In the rows, 128 means zero.
Each path is a new rotation, seen through one point. The rows after it are directions, each followed by how far the rotation turns it, in degrees per step (0 if it stays put).
Each turn is a multiple of 5 degrees from 10 to 175, or 0.
Each row of a path follows its step; steps can be skipped.
path 1
step 1: [128 125 136 130 123 126 125 125 130 126 133 132 131 119 125 134 123 116
 129 137 127 127 137 123 133 123 122 118 131 125 126 126 132 129 123 126
 130 114 123 131 127 134 121 126 130 140 125 124]
step 2: [128 127 137 126 130 127 126 125 128 133 124 124 123 131 130 136 126 132
 130 135 128 125 136 128 138 122 128 130 126 125 138 130 119 135 115 126
 133 112 121 123 133 131 118 128 127 126 131 130]
step 3: [128 125 136 123 131 129 128 129 134 136 121 128 127 125 134 126 117 123
 137 129 130 139 133 124 131 128 126 125 121 132 130 139 121 129 122 127
 131 126 128 133 140 136 125 128 130 136 123 137]
step 4: [128 126 129 130 129 119 115 132 133 136 129 135 126 124 126 131 121 124
 124 129 135 139 127 136 132 128 125 126 121 124 130 132 130 143 128 127
 126 118 130 136 131 130 120 129 121 127 126 131]
step 5: [128 121 125 132 128 118 129 133 134 126 130 123 126 127 136 137 122 120
 120 127 126 133 132 118 139 130 120 128 132 120 134 132 124 132 127 125
 133 123 127 137 125 136 126 126 126 122 127 138]
step 6: [126 120 134 129 129 132 117 131 129 132 121 125 124 127 130 135 132 121
 123 124 128 130 124 125 134 127 131 132 129 127 134 122 120 130 136 127
 130 127 117 135 133 135 117 129 127 137 122 139]
step 10: [119 121 135 128 120 127 131 125 126 138 126 128 127 135 127 141 123 128
 131 133 125 127 115 125 134 131 136 125 131 127 133 129 134 131 123 138
 131 122 132 133 131 136 120 131 131 132 130 131]
step 11: [127 124 130 130 129 130 132 126 133 132 121 129 128 138 131 132 121 115
 140 127 130 118 128 131 139 124 124 124 125 129 134 125 131 129 126 126
 130 126 134 139 133 124 121 137 126 126 118 131]
step 13: [125 125 126 133 121 120 127 129 126 127 136 128 130 128 128 133 124 120
 131 133 131 124 123 123 146 126 125 123 125 139 129 131 128 134 125 120
 128 125 117 128 132 139 120 126 129 130 126 121]
step 14: [129 120 134 119 133 125 123 119 131 129 124 128 130 129 132 142 132 125
 135 125 125 125 122 126 136 122 128 116 124 129 130 135 121 129 129 121
 129 119 123 127 135 128 119 123 131 122 129 132]
Speeds:
[130 130 130 128 126 129 130 127 126 131 127 127 128 130 128 128 126 130
 130 128 129 127 128 126 128 127 125 126 129 129 125 125 127 129 127 129
 128 125 129 129 129 128 129 127 127 129 127 124] => 35
path 2
step 0: [138 120 134 125 129 121 130 134 131 127 129 131 131 136 121 120 131 121
 136 126 130 124 126 117 132 121 135 128 114 115 131 120 126 131 124 139
 125 128 129 126 135 130 126 127 125 121 123 127]
step 3: [126 126 139 129 131 124 131 119 122 129 134 126 125 126 123 139 123 126
 133 128 132 120 124 123 130 131 136 127 121 126 130 125 122 127 134 124
 129 118 139 125 140 131 126 130 135 127 110 130]
step 4: [130 118 137 130 120 122 130 128 129 135 126 133 128 132 125 139 128 114
 132 126 128 126 118 117 125 129 133 126 123 126 134 130 133 125 122 116
 131 128 136 129 132 121 128 135 140 124 125 126]
step 5: [131 123 133 129 125 125 130 118 134 139 121 129 130 125 127 124 139 124
 123 122 121 126 123 123 136 130 135 118 127 123 139 141 133 123 124 130
 132 122 132 132 130 122 131 134 130 125 124 139]
step 7: [134 118 140 120 122 130 140 131 126 135 139 111 122 131 125 126 128 125
 133 130 120 126 128 119 125 124 126 132 128 120 132 133 127 130 126 128
 120 123 129 135 131 132 125 127 134 129 125 134]
step 8: [131 118 133 131 119 122 137 128 134 133 134 124 127 126 138 130 131 123
 131 135 123 122 130 119 130 119 126 124 127 121 140 119 130 138 123 137
 133 125 133 134 138 131 130 126 125 125 130 129]
step 10: [133 121 134 133 130 127 127 128 126 125 126 133 126 121 115 135 123 124
 137 125 122 134 124 129 124 119 133 133 121 112 136 129 124 130 129 138
 124 129 132 135 127 120 124 127 136 123 121 126]
step 12: [129 133 144 131 130 121 125 119 140 130 137 133 126 131 126 122 120 118
 132 128 135 123 115 119 128 128 126 123 125 124 126 127 130 133 119 129
 129 125 135 132 131 124 136 132 133 126 126 134]
step 13: [132 124 142 135 128 127 128 120 131 131 134 119 132 123 120 125 120 126
 127 127 129 123 115 122 138 123 130 131 129 126 133 134 124 121 124 123
 131 125 121 127 136 121 124 131 126 121 118 136]
step 15: [133 116 135 125 128 122 136 129 130 135 128 127 127 134 129 131 134 121
 129 135 125 128 123 121 138 134 137 125 114 129 129 140 124 135 121 130
 129 123 132 135 126 135 126 128 135 135 123 131]
Speeds:
[127 128 128 126 129 128 126 124 127 127 125 128 130 129 129 129 126 126
 129 130 132 124 126 129 130 127 129 129 127 129 127 129 128 127 127 127
 126 126 127 127 127 127 126 129 129 127 127 127] => 35
[130 129 130 128 126 129 129 127 128 128 128 127 128 130 128 125 129 128
 127 128 129 125 127 125 126 128 129 130 129 127 126 130 126 129 128 129
 126 129 124 128 129 129 130 129 123 127 130 129] => 55
[129 130 128 127 126 127 126 129 129 127 126 130 125 126 129 129 124 129
 128 127 127 128 126 129 127 128 129 128 127 126 128 125 130 130 128 130
 126 129 127 128 127 131 128 129 127 125 125 127] => 40
